The rows below come in pairs that one turn or mirror swaps. Which row does each named row swap with?
Donil: [-15.7 -16.1   2.2  19.7  25.0 -18.3 -31.8 -24.0  31.5   3.8   5.8  14.6
  15.7  19.8  -0.7   9.5 -12.9  10.6  12.0 -12.7]
Meb: [  6.6  12.1  -7.3 -28.4  16.3  -3.0  -2.1 -20.7  -6.0  -3.0  12.7 -28.4
 -16.0 -15.9 -30.7  -1.5   3.7 -21.9  -6.3   5.2]
gef: [-22.8   0.0   9.1  -4.1  21.4  -8.9 -23.9  -7.5  25.7  14.7  -6.1  29.5
  23.1  31.6  -7.5  19.3  -8.5   4.1   9.6 -15.7]
tal: [  9.8  19.3  -8.0 -25.2  40.6  29.1 -13.1   6.7   5.3 -32.6   6.5   7.1
  12.9  16.4  -9.1 -12.3   0.5   6.4   9.9  -6.4]
bogi: [ -5.0   9.7   1.8   5.9  21.7 -25.0 -35.2  -1.0  11.9   6.5 -12.6  24.9
  14.4  22.6   6.5  25.5   1.5  15.6  10.4 -15.2]
koled: [  2.8  -3.9  -6.9  21.4   2.7   6.4 -12.9 -42.7 -15.1 -24.5  34.8 -21.1
  16.3  16.1  -1.1   6.1  -7.2   2.3 -19.2  -6.8]
Gedid: [ 10.9  -5.4  18.0 -20.2  13.0 -15.4  -1.0  10.1 -23.9 -24.3  19.7 -14.0
   4.5  25.3 -21.2 -22.4  -3.2  20.7  15.3  22.4]
mem: [  2.0  -5.7  -5.7   5.5   6.0 -28.2 -35.0 -20.5  21.6  18.1  -7.7  22.9
   3.0  26.1   6.4  23.9  -6.5   9.2  12.7 -12.6]
deket: [ 16.6 -16.8   9.9 -19.4  17.2 -29.4   1.5   9.8 -17.4 -22.7  21.6 -20.7
   7.2  24.7 -17.1 -29.5  -4.8   3.1  -7.1  20.6]
fod: [ 10.6  -6.0 -16.4  -9.8  18.4  10.5 -29.5 -31.1   3.1 -37.5  14.0 -13.7
   0.5  21.9   1.2  -0.6 -15.4 -26.0 -37.1   4.5]
ragem: [ -2.8  -6.2  -9.9   7.2  -2.7 -26.0 -36.8   1.4  16.1   1.4  -0.4  17.1
  14.8  30.3  15.7  16.9   6.4  17.3   6.8 -25.2]
Pega: [ -8.6  11.9  -4.8 -26.6   3.2 -13.0 -10.2 -21.6 -16.5  -8.4  10.6 -28.8
 -21.2  -1.9 -30.3   2.3   0.6 -24.7 -16.6   5.7]
sosez: [ -2.4  12.8   9.6 -31.3  14.6  -2.5  -2.5 -20.2  -0.7  -7.1  18.9 -32.2
 -17.8  -9.2 -25.3   0.6   7.6 -16.0   5.9   1.6]
Senu: [ -7.5   5.0  -3.1  28.9 -21.3  20.2  -5.5  14.2 -13.7   5.6 -24.1   2.7
  -7.9  12.4   1.2 -18.2   3.3  -7.0 -25.8  13.1]
rosep: [ 23.1 -10.7  18.5   6.1  18.3  19.0 -20.7 -11.4 -12.7 -23.9  29.8  -9.7
  21.6  12.4 -23.5   9.2  -1.2 -14.5 -37.1  -5.3]
Susag: [  5.1 -17.3  13.2 -14.4  10.5 -21.0   3.3   9.8 -27.0 -24.7  22.9 -12.2
  11.5  23.6 -18.1 -17.5  -3.5  12.6   7.4  27.2]
Fal: [-15.9   1.4 -18.4  17.9   3.2 -21.4 -22.3 -14.5  10.0  16.1  -7.4   7.1
  39.7  11.6  -2.0  14.5  -0.2  13.0  15.9  -7.4]
Fogab: [ -9.4  -1.0  13.1   0.0  20.7 -21.8 -26.9 -14.9  34.0   0.7   0.0  14.8
  25.2  29.9  17.0  15.1   6.8   5.3  -0.4 -27.1]
sedok: [ 10.2   4.1  -8.9  -2.8  15.7  30.4  14.8  12.4   6.3 -38.9   1.2  -0.7
  13.8   9.1  -1.1  -8.4   5.5   1.1  24.4   3.5]
Mer: [ 13.8  13.7  -1.3 -24.2  12.0  -8.3 -14.1 -28.2  -9.0  -1.9  14.9 -34.4
 -13.4  -6.2 -34.8  -1.2  -4.2 -19.8 -14.9  -2.1]
bebu: [ 36.2  -7.8  -3.3   2.0  -3.6  12.3 -23.3 -27.5  -2.4 -16.7  15.7 -26.5
  28.2  13.6 -12.8  -0.3  -0.9 -26.6 -33.0   8.3]
dizuv: [ 16.5 -15.9   2.5   3.4  17.3  29.4 -19.2   9.2  19.3 -35.4  16.2 -10.8
   8.1   5.8  -9.9  -1.0  11.3  29.0  15.9  15.2]
nak: [ 17.5  12.3   5.4 -35.3   7.5 -18.3 -14.0 -21.5  -6.8   0.2   9.2 -28.0
 -10.5  -8.7 -31.2   6.2  -8.9 -23.9  -7.8  -4.8]
Kikil: [ -1.3   7.2  -1.3 -29.8   3.0 -14.4 -16.7 -28.5 -12.6  -5.5   7.5 -30.4
 -15.8  -7.7 -27.2  -3.1  -3.0 -23.4 -14.0  -7.2]
Pimid: [-16.5  -3.5  -9.9  -6.1  11.1 -36.0 -35.7 -16.9  25.8  20.3 -13.6  -1.3
  10.4  23.9  -1.0  17.2   1.6  21.1   1.1 -10.7]
kape: [ 14.8   8.2 -11.5 -15.5  13.1  21.2  -1.0  -1.0  15.5 -24.6  -5.1   8.5
  34.1  19.4 -10.0  10.5 -15.4  17.0  25.1  11.9]
vukel: [ -5.4  -4.7  -8.0   0.4   1.6 -38.3 -19.6  -3.7  28.4  19.0   0.1  15.4
  12.6  25.8  -6.7  28.9  -5.8  -5.4  10.8  -4.3]
zeg: [ 12.2  -6.4  29.2 -25.9   1.9 -18.1   5.3  13.8 -21.9 -25.2  12.8 -11.4
  -1.3  19.0 -15.1 -20.7 -13.7  22.5   4.0  24.5]
bup: [ 18.5 -10.1  21.9 -12.8  12.1 -23.2   2.5   9.8 -14.3 -16.5   6.9 -10.4
   3.3  17.1 -19.8 -26.9   1.6  23.2  13.4  29.6]
nopob: [ -1.9  -6.5   7.6  19.9 -13.4  19.6 -23.4  12.3  -2.8  12.9 -26.7   7.4
 -25.8  11.3   9.5 -12.7  -9.4   4.1 -34.1   7.1]
Pige: [ 15.7 -10.5  -1.1  -3.8 -14.9  33.1 -12.1 -11.1  -6.9 -18.4   1.9  -9.5
  16.4   6.3 -17.2   9.8 -25.5 -19.3 -40.0   2.2]
dob: [ -5.1  -3.8  -6.7  -8.5   2.3 -22.7 -42.1 -13.1  11.1   1.1  -9.6  29.2
  16.2  26.1   4.3  27.4 -15.2  -5.7  10.3 -10.7]
Kupo: [  4.4  -7.5  13.1  21.5  -2.7  12.3 -28.3  20.9 -12.6   8.0 -23.0   6.4
 -20.8   8.7   5.4  -7.1  -1.8   0.7 -45.4  -4.7]
fasuf: [  8.5 -17.0  16.5 -15.7  16.2 -25.6   0.8   9.6 -15.0  -6.7   9.0 -12.6
   7.1  17.3 -22.7 -21.4   2.8  17.9  16.5  31.6]
bos: [  1.6 -13.7  14.3  11.2 -18.6   4.6 -18.8  19.3  -1.3   7.2 -29.0  -5.5
 -30.1  33.6   1.7 -11.6  13.4   6.1 -31.4  16.8]
kilug: [  4.2  18.0  -5.4 -29.6   3.2  -9.9  -3.3 -25.2  -7.4 -14.9  20.0 -33.7
 -18.6  -2.0 -25.7  13.4   1.0  -4.6 -21.7  -7.0]
mev: [  5.4  -8.9  20.5  13.4  -6.3  20.2 -16.7  23.0  17.5  -6.7 -18.0   1.7
 -14.0  17.6  11.8 -18.1  11.5  -5.7 -42.0 -12.1]
zafi: [-15.2   4.7   0.1   5.7 -18.8  22.4 -19.2  14.2   3.7   8.6 -27.9   4.8
 -29.1  15.0   4.7 -13.4   0.2  12.2 -30.4  14.6]
Vutun: [ -0.2  18.1  -5.2 -23.6   5.7  29.2  -8.1   2.0   8.2 -35.5   9.6 -10.2
  17.8  16.0   5.3 -10.8   5.3  28.5  17.3  12.5]
luz: [ 12.7 -11.3  15.1  10.9 -16.8  19.2 -20.1  23.4   4.8   3.9 -21.5  14.4
 -19.0  -1.9  -4.3  -6.0  -9.8  14.2 -35.8  15.1]
tig: [  1.1  -8.2  20.5  15.1  -5.0  21.8 -10.8  30.1   8.5   5.9 -20.1  14.0
  -9.1  19.6 -17.9 -13.3  -8.4  -6.3 -45.5  -1.3]
bomi: [ -8.8   2.0  -9.7  15.0   2.0 -30.8 -37.3  -4.7  21.7   9.3  -8.7  20.6
  13.4  22.2   0.9  25.9  -4.3  13.8  11.4 -11.6]
vipan: [ 25.2 -17.1   6.1 -21.7  18.5 -13.9   1.3  11.4 -21.2 -13.9   9.1 -20.2
   3.4  32.5 -12.5 -26.6   1.5   9.9  15.7  20.0]
niv: [ -8.3  -6.4   5.5  26.0  -8.1  17.6 -22.7  21.4  14.9 -14.9 -19.3   5.6
 -30.9  18.1  -5.7 -20.8  -4.7 -12.0 -24.1  -0.5]
Nekud: [ 10.1  -1.0   7.4  18.0 -12.9  18.3 -15.6   3.5   8.8  17.9 -16.6  10.3
 -27.7  10.6  19.0 -10.9   5.0   3.4 -39.5  -1.6]
Barot: [ 13.3 -17.1  -8.1  10.7   6.0   9.7   3.9 -28.8  -3.2 -24.6  16.8 -12.0
  27.3   2.5  -7.3   6.0 -17.7 -22.6 -33.9 -11.1]
Sata: [ -0.1 -16.8   6.4  12.7 -19.9  14.5 -20.5  20.9  -1.0   2.9 -22.3  10.6
 -33.8  15.3   5.6 -15.8  -8.4  13.3 -38.6  -0.4]
vazit: [-15.0 -18.1   8.7   2.0 -18.3  17.0  -4.2  25.0  -1.0  14.7 -16.8   3.4
 -24.4  10.3   3.1 -14.0 -12.5   0.3 -32.3  10.4]
tanuk: [ -1.6 -11.4  -8.1  10.5  -1.4 -28.1 -43.5 -14.1  18.7  19.7  -7.9  10.7
  23.0  30.1  -3.7  19.3  -1.9   6.5   3.3  -2.2]
nibi: [ 23.0   9.2 -27.4   9.2  11.9  24.7 -10.0  12.2   1.3 -24.1   7.0 -19.3
   4.0  12.8   1.5 -31.8   8.5   5.1  21.5   5.5]

Swapped with rosep: tal
Swapped with sosez: deket
Swapped with Kupo: bogi
Swapped with koled: nibi
Swapped with Gedid: Mer
Swapped with dizuv: fod
Swapped with bebu: Vutun
Swapped with gef: tig

